In the data rows, the value 500 means zero.
Here is a table of points, one per row:
[599 538 618 540 715 454 377 543 348 446 472 512 649 627 464 605 578 472 425 491 614 480 435 426 529 556 578 572 616 431 285 380 456 324 485 463 633 541 487 499 478 424 627 411 361 624 491 520]
[475 548 424 512 387 474 523 485 634 428 630 424 349 587 374 633 651 550 446 450 538 539 339 538 421 590 549 618 653 517 561 297 467 469 536 502 438 568 419 451 589 559 693 406 452 359 294 503]
[417 369 510 680 367 516 439 497 385 660 575 466 627 508 392 393 541 510 461 640 547 535 470 533 458 513 364 696 510 406 542 592 416 549 463 504 579 492 636 731 508 480 582 387 550 575 513 646]
[490 560 254 440 393 496 342 593 379 501 394 429 572 567 464 518 559 517 371 537 479 443 623 371 466 491 437 667 488 512 551 510 456 591 484 616 505 446 485 355 472 481 321 389 488 595 481 361]
[606 549 478 476 371 609 448 356 682 488 699 640 560 655 514 375 432 478 531 555 500 360 440 433 601 562 571 465 514 520 472 734 560 531 573 516 380 384 426 540 559 372 579 506 488 494 471 422]
[421 498 445 377 518 611 364 550 571 619 604 432 512 479 515 500 286 493 470 355 380 406 666 499 605 589 595 546 619 498 565 376 455 570 536 391 518 430 661 360 582 397 532 519 393 385 585 609]
[525 517 466 411 513 542 551 408 539 516 417 688 647 357 365 638 598 504 453 332 326 410 436 384 480 498 425 579 292 445 587 630 338 557 517 443 480 549 593 482 504 590 551 615 556 427 463 613]
[505 304 629 551 527 433 429 404 491 441 344 501 461 371 451 407 520 475 446 601 737 544 529 485 555 443 588 542 532 583 594 511 536 746 333 504 587 446 463 434 478 473 607 515 531 335 512 443]
[743 622 342 445 460 443 625 434 442 489 593 377 407 464 557 586 522 467 389 476 742 513 623 560 512 507 488 388 505 332 454 652 470 500 611 455 518 406 537 528 522 691 495 480 469 532 616 506]
[531 506 589 407 489 506 508 469 547 603 563 379 373 433 445 470 443 444 712 322 674 564 486 431 300 343 483 576 456 664 538 597 459 419 349 402 539 356 429 504 533 423 454 369 469 588 378 418]
[530 542 467 500 384 460 470 590 617 469 407 658 438 384 449 494 406 398 466 394 560 519 590 670 523 428 365 650 452 498 368 450 454 453 525 546 508 626 347 494 540 145 529 511 513 628 665 466]
[543 345 415 338 497 636 479 586 562 535 418 507 461 581 609 338 605 594 579 449 667 578 602 492 458 609 509 450 521 379 611 502 417 452 624 601 582 529 447 387 391 534 607 696 411 517 316 526]
[478 607 569 450 396 554 719 520 383 573 584 561 474 452 656 524 332 580 504 507 499 508 465 439 636 476 462 566 576 527 545 385 579 463 443 387 527 602 461 514 465 630 462 487 354 559 354 498]
[486 426 454 501 600 503 443 476 440 534 533 619 480 351 514 600 525 458 599 499 509 459 495 310 467 565 367 438 666 347 638 419 554 646 613 491 527 446 574 471 592 521 498 450 628 782 485 398]
[409 446 410 507 372 581 512 438 392 390 481 487 547 451 651 489 508 502 484 351 741 562 525 365 467 599 551 503 480 619 447 629 455 443 518 598 375 564 538 574 445 433 400 441 503 339 588 667]
[395 451 510 533 431 508 573 634 641 309 497 486 574 268 588 551 652 396 369 626 468 517 440 454 489 573 405 601 493 474 360 434 502 495 468 446 663 318 360 459 460 574 495 580 489 396 462 558]
[446 454 310 522 420 555 637 576 452 487 386 570 499 424 285 474 527 562 609 439 523 595 462 572 541 304 460 439 587 472 631 462 599 362 421 522 442 501 457 501 603 569 430 536 528 530 463 550]
[497 581 445 430 587 405 596 417 546 445 498 614 638 498 338 255 452 667 525 634 606 330 520 508 477 518 417 425 542 459 450 462 534 414 550 527 481 689 601 584 407 426 575 463 569 456 379 397]
[394 484 482 397 285 643 467 378 506 504 546 509 462 489 481 429 612 306 621 538 536 314 333 525 540 498 455 397 524 523 414 341 489 555 578 540 652 445 558 468 577 438 404 423 478 569 494 473]
[368 390 434 508 530 394 606 671 510 509 506 491 454 537 375 500 611 709 514 481 509 554 636 506 541 673 492 372 478 511 420 443 508 578 560 492 313 351 498 608 555 406 406 440 400 576 555 529]
[531 465 436 503 609 565 627 458 450 629 430 604 364 485 493 483 504 472 410 511 413 577 553 427 534 735 496 504 609 775 519 479 429 328 370 685 565 455 575 420 471 474 665 459 561 559 625 537]
[486 457 450 444 587 411 547 629 477 563 545 559 498 465 592 405 620 374 642 467 483 551 387 570 574 557 515 505 509 307 383 559 585 514 445 350 395 531 504 508 501 397 485 577 481 447 539 487]
[681 360 545 532 428 512 336 648 625 462 573 537 421 456 524 395 428 634 373 440 478 561 304 399 532 482 558 566 582 477 579 622 388 294 529 495 588 650 597 545 516 582 442 547 561 574 577 419]
[317 780 424 430 540 511 505 608 535 417 507 525 594 499 566 486 470 482 627 542 435 571 580 470 542 306 532 535 413 459 429 525 364 444 447 669 541 526 534 494 475 586 659 423 389 570 524 567]
[263 472 563 412 489 371 534 475 322 538 609 645 206 417 478 418 421 485 331 469 456 454 496 462 477 351 634 435 470 452 464 436 467 502 659 588 523 586 498 518 473 529 484 431 576 332 525 426]
[378 541 497 499 576 790 432 571 531 599 454 395 442 462 514 424 529 596 452 407 482 365 439 697 412 546 395 469 366 526 534 440 580 560 394 462 439 602 517 566 409 609 603 650 461 543 628 429]
[584 440 381 514 558 712 530 503 570 665 428 563 549 467 427 632 405 595 457 638 535 479 579 474 593 464 611 465 523 547 237 519 606 480 397 502 553 491 501 599 666 590 356 424 523 361 433 544]
[559 475 357 532 627 472 517 460 479 531 629 324 346 348 562 591 397 455 452 599 373 573 543 472 534 608 421 484 277 422 528 584 471 526 557 544 474 604 359 577 478 345 598 441 626 477 332 494]
[516 509 647 437 533 561 593 280 453 522 333 409 612 535 515 529 388 404 496 367 648 492 531 725 583 610 451 518 458 457 464 421 311 539 516 486 442 549 463 454 508 549 490 500 654 562 400 545]
[563 530 674 600 499 447 560 555 495 621 467 411 581 514 389 527 530 466 546 571 516 416 502 443 487 573 591 533 394 553 668 455 494 508 701 504 459 537 393 498 787 493 631 476 408 473 659 626]
[452 585 597 509 474 615 588 514 485 355 468 553 440 646 407 449 295 449 523 497 453 656 541 505 411 693 487 504 503 393 451 436 480 610 487 509 715 449 517 702 510 475 415 531 548 434 473 468]
[310 521 508 564 628 449 561 545 553 461 568 411 426 621 422 638 556 564 550 479 621 255 343 577 639 609 506 680 497 490 464 688 534 526 413 654 454 538 543 342 407 526 415 486 569 483 506 451]
[436 452 421 531 594 396 571 313 645 466 535 466 563 667 676 425 481 613 393 634 490 643 430 530 372 382 328 571 448 673 471 335 391 475 602 417 436 419 673 445 572 529 430 557 586 526 565 468]
[585 608 406 596 497 491 457 572 375 273 483 495 530 402 413 281 537 515 483 453 428 489 397 561 693 569 645 399 366 769 565 514 440 583 563 341 521 444 477 490 449 495 454 456 449 581 434 565]
[500 442 695 519 408 514 526 418 520 559 445 527 401 526 438 545 637 413 574 452 285 561 528 512 602 540 343 470 609 535 449 615 434 360 541 457 384 386 579 638 288 536 445 484 394 488 431 490]
[626 511 575 350 412 343 575 483 537 518 550 436 601 434 589 475 567 474 264 422 341 397 510 597 464 415 599 447 679 458 487 507 391 571 242 699 417 470 499 566 580 432 482 524 516 553 405 545]
[709 708 473 405 468 393 441 533 566 513 403 572 417 522 493 480 497 554 568 576 470 480 454 707 555 567 440 468 529 511 617 465 549 581 430 557 631 397 523 518 472 632 465 415 580 422 663 448]
[596 472 572 361 550 523 533 538 387 508 606 483 560 433 457 530 561 547 541 500 476 494 386 509 246 560 720 443 490 489 443 378 529 560 492 441 498 573 557 488 335 425 324 551 630 557 626 659]
[545 539 656 505 418 616 646 573 514 474 562 521 544 591 459 728 537 643 382 473 534 644 448 559 494 360 436 443 440 548 590 567 541 594 595 492 594 545 628 403 408 286 483 422 399 461 584 429]
[494 364 417 683 388 310 504 498 605 593 450 495 428 649 433 528 363 425 556 576 429 491 497 594 373 481 547 302 507 468 439 518 459 570 398 553 483 537 562 363 446 479 478 648 350 556 436 630]
[549 549 494 632 443 542 550 428 487 605 489 500 477 508 492 374 656 505 593 514 448 604 540 421 558 444 570 490 454 405 434 507 374 647 360 389 500 714 587 384 617 548 525 368 504 412 494 452]
[393 610 612 660 521 364 435 546 437 603 738 491 620 343 487 420 421 544 471 417 572 605 567 630 540 593 482 517 518 592 451 606 544 551 549 568 629 450 569 442 573 603 428 710 430 598 346 482]
[480 441 404 348 614 385 477 522 540 483 474 488 385 532 579 544 439 616 636 464 449 456 384 559 373 536 502 627 464 469 442 645 497 537 399 376 662 458 538 621 630 518 516 457 423 458 573 507]
[542 441 509 530 510 549 542 573 556 468 533 589 658 568 514 549 341 480 583 522 461 597 405 371 438 477 476 408 537 432 488 535 435 688 537 620 535 435 342 422 310 545 590 459 456 396 570 471]
[520 542 454 596 256 315 355 451 465 579 543 474 506 551 408 589 393 618 616 433 522 478 520 427 518 519 514 509 394 434 481 349 530 390 443 458 518 476 379 470 273 591 544 513 662 498 586 652]
[398 625 511 363 493 333 532 570 594 583 299 492 461 593 538 552 537 437 472 500 510 462 538 413 501 500 538 382 476 638 512 628 621 467 606 331 631 430 630 523 443 445 619 466 683 518 351 606]
[474 513 618 410 452 583 590 549 542 385 599 372 446 557 467 536 621 562 467 727 489 523 736 547 543 445 522 490 606 458 652 593 510 491 412 378 558 634 432 500 470 408 501 538 590 599 533 585]
[531 538 458 470 454 459 317 395 326 406 447 608 471 483 634 650 421 530 521 616 508 609 416 612 609 590 407 621 603 461 627 486 542 509 487 408 312 542 547 476 500 415 440 516 419 404 473 531]
[452 582 614 408 434 464 405 453 556 462 422 480 383 419 515 541 476 477 497 641 622 376 520 305 468 414 463 501 438 499 445 512 555 574 527 553 382 557 654 597 517 565 516 678 320 555 563 592]
[484 440 403 587 576 546 543 472 459 301 572 433 484 678 359 560 434 276 406 419 524 502 517 411 574 434 625 446 361 370 636 424 486 392 321 444 510 386 674 561 518 463 491 636 505 535 508 350]
[563 337 466 396 525 429 603 275 449 379 417 370 561 440 454 468 456 647 616 503 337 544 502 484 607 418 573 667 463 465 429 505 673 430 590 536 627 478 512 348 554 404 531 627 420 527 485 536]
[488 573 478 541 567 488 690 574 471 635 425 426 577 587 471 493 407 439 478 509 528 440 375 365 535 427 519 626 690 562 592 522 434 525 604 496 463 473 263 592 509 472 368 747 626 460 590 440]
[644 449 435 557 507 574 489 584 339 452 517 399 414 498 420 452 445 493 406 502 457 330 484 552 360 374 276 393 556 541 295 532 376 476 621 356 471 449 456 403 540 540 583 518 458 401 478 498]
[587 614 471 472 443 468 541 587 408 468 500 504 501 534 511 461 500 351 545 584 473 620 529 366 369 592 516 606 536 650 395 468 593 608 382 424 272 604 536 489 498 531 642 638 520 534 511 352]
[578 477 517 683 476 634 467 493 564 460 449 314 456 373 605 599 439 581 612 557 403 344 560 473 511 443 579 496 541 589 432 430 560 511 550 550 495 548 592 549 323 464 480 471 566 566 409 404]
[459 324 368 492 473 474 556 541 638 546 564 499 662 495 647 444 442 292 383 527 541 441 500 593 524 486 574 574 441 508 632 418 677 433 515 390 471 542 459 614 386 600 549 315 464 555 561 552]
[597 371 542 383 501 462 447 542 438 657 524 529 516 632 396 498 597 277 442 501 457 583 607 566 582 465 455 589 376 574 424 510 689 491 625 578 553 612 533 424 440 645 409 517 477 425 493 363]
[457 401 545 595 495 479 592 529 455 513 453 732 565 521 655 627 442 585 412 430 543 408 445 506 428 534 502 373 387 528 519 567 569 520 402 429 474 522 429 366 547 510 547 395 462 641 417 390]
[434 459 439 412 637 448 318 580 491 621 459 404 644 516 510 576 513 520 547 456 497 591 456 555 615 316 557 406 613 562 515 469 349 628 555 449 462 509 482 675 412 464 547 446 485 411 411 409]
Along one direction, these points spread out more than along any other. Where along it does each point below lie, from 0 to 99? 50 is the average, and the first point above lies past it. One standard deviation of the points above along it is 16.
[380 613 524 640 331 471 444 491 459 599 379 397 613 503 692 460 609 542 490 470 427 478 553 475 429 592 557 382 509 369 498 553 516 311 491 390 584 508 481 417 616 405 453 545 600 345 566 256] 50
[582 649 511 542 617 579 445 443 606 687 525 652 439 418 499 519 606 515 477 693 565 562 470 551 405 485 681 577 298 436 541 380 401 397 525 529 419 327 457 485 435 407 332 556 434 497 371 481] 49
[479 467 570 562 560 455 565 484 606 493 422 426 473 302 523 527 464 454 583 569 571 550 424 493 678 502 522 365 537 443 504 463 373 394 538 536 408 453 595 460 477 552 557 473 452 518 698 393] 49
[641 488 557 517 543 393 563 543 445 490 486 371 529 555 660 435 561 533 575 389 456 419 439 388 519 540 321 423 352 522 619 354 588 502 439 757 566 552 497 665 570 427 408 452 361 390 463 497] 50
[466 387 629 399 525 575 471 578 247 491 601 539 462 649 623 418 483 542 592 696 438 415 501 530 580 407 470 497 402 502 526 531 389 405 414 517 430 330 373 385 543 547 533 483 609 513 546 582] 52
[431 544 395 573 557 561 379 325 547 489 552 523 397 640 614 562 669 465 509 428 461 623 422 491 609 416 514 372 524 596 411 528 539 592 526 540 623 673 314 565 597 534 454 604 566 667 583 624] 48
[525 510 520 581 536 536 377 670 449 370 413 579 505 503 547 628 440 351 561 583 521 466 491 643 384 438 500 424 551 549 631 549 548 375 551 617 505 568 586 533 663 476 484 567 593 397 338 633] 52
[569 528 579 664 500 563 491 504 457 476 417 600 391 577 611 440 583 630 427 302 481 490 574 523 526 343 580 641 497 367 432 428 677 602 572 550 401 259 528 602 504 512 701 531 611 530 478 532] 50
[507 630 585 614 713 532 475 502 629 480 419 438 415 526 485 262 459 418 399 429 454 542 480 382 477 454 378 505 591 342 535 541 629 516 504 457 409 524 482 289 455 502 295 302 490 483 472 731] 48
[527 386 584 584 559 398 496 500 615 332 500 656 471 561 553 535 547 516 626 430 457 336 814 500 452 525 551 604 518 570 534 455 316 514 537 395 510 617 393 571 510 654 342 468 444 501 518 425] 51
[478 517 488 537 537 563 548 450 497 386 623 473 620 419 490 498 540 432 683 452 399 589 562 639 302 484 602 551 591 530 496 595 597 468 631 651 412 450 569 442 506 583 535 384 601 472 575 437] 48
[498 503 586 414 580 502 324 471 605 450 727 536 611 449 404 541 542 562 516 424 563 544 630 408 555 482 284 343 468 566 469 392 610 424 354 467 426 463 456 462 561 508 511 560 643 366 526 508] 46
[384 456 655 335 429 536 349 466 543 416 328 379 542 503 386 501 379 558 362 543 418 651 409 493 422 605 581 429 422 440 456 564 559 461 518 540 351 513 355 522 617 650 489 396 485 652 489 411] 53
[415 572 434 550 610 512 439 215 389 525 488 540 539 451 418 492 552 506 406 520 445 439 566 540 324 476 496 437 615 503 633 590 596 425 454 463 572 466 327 571 375 477 528 536 248 453 598 490] 50
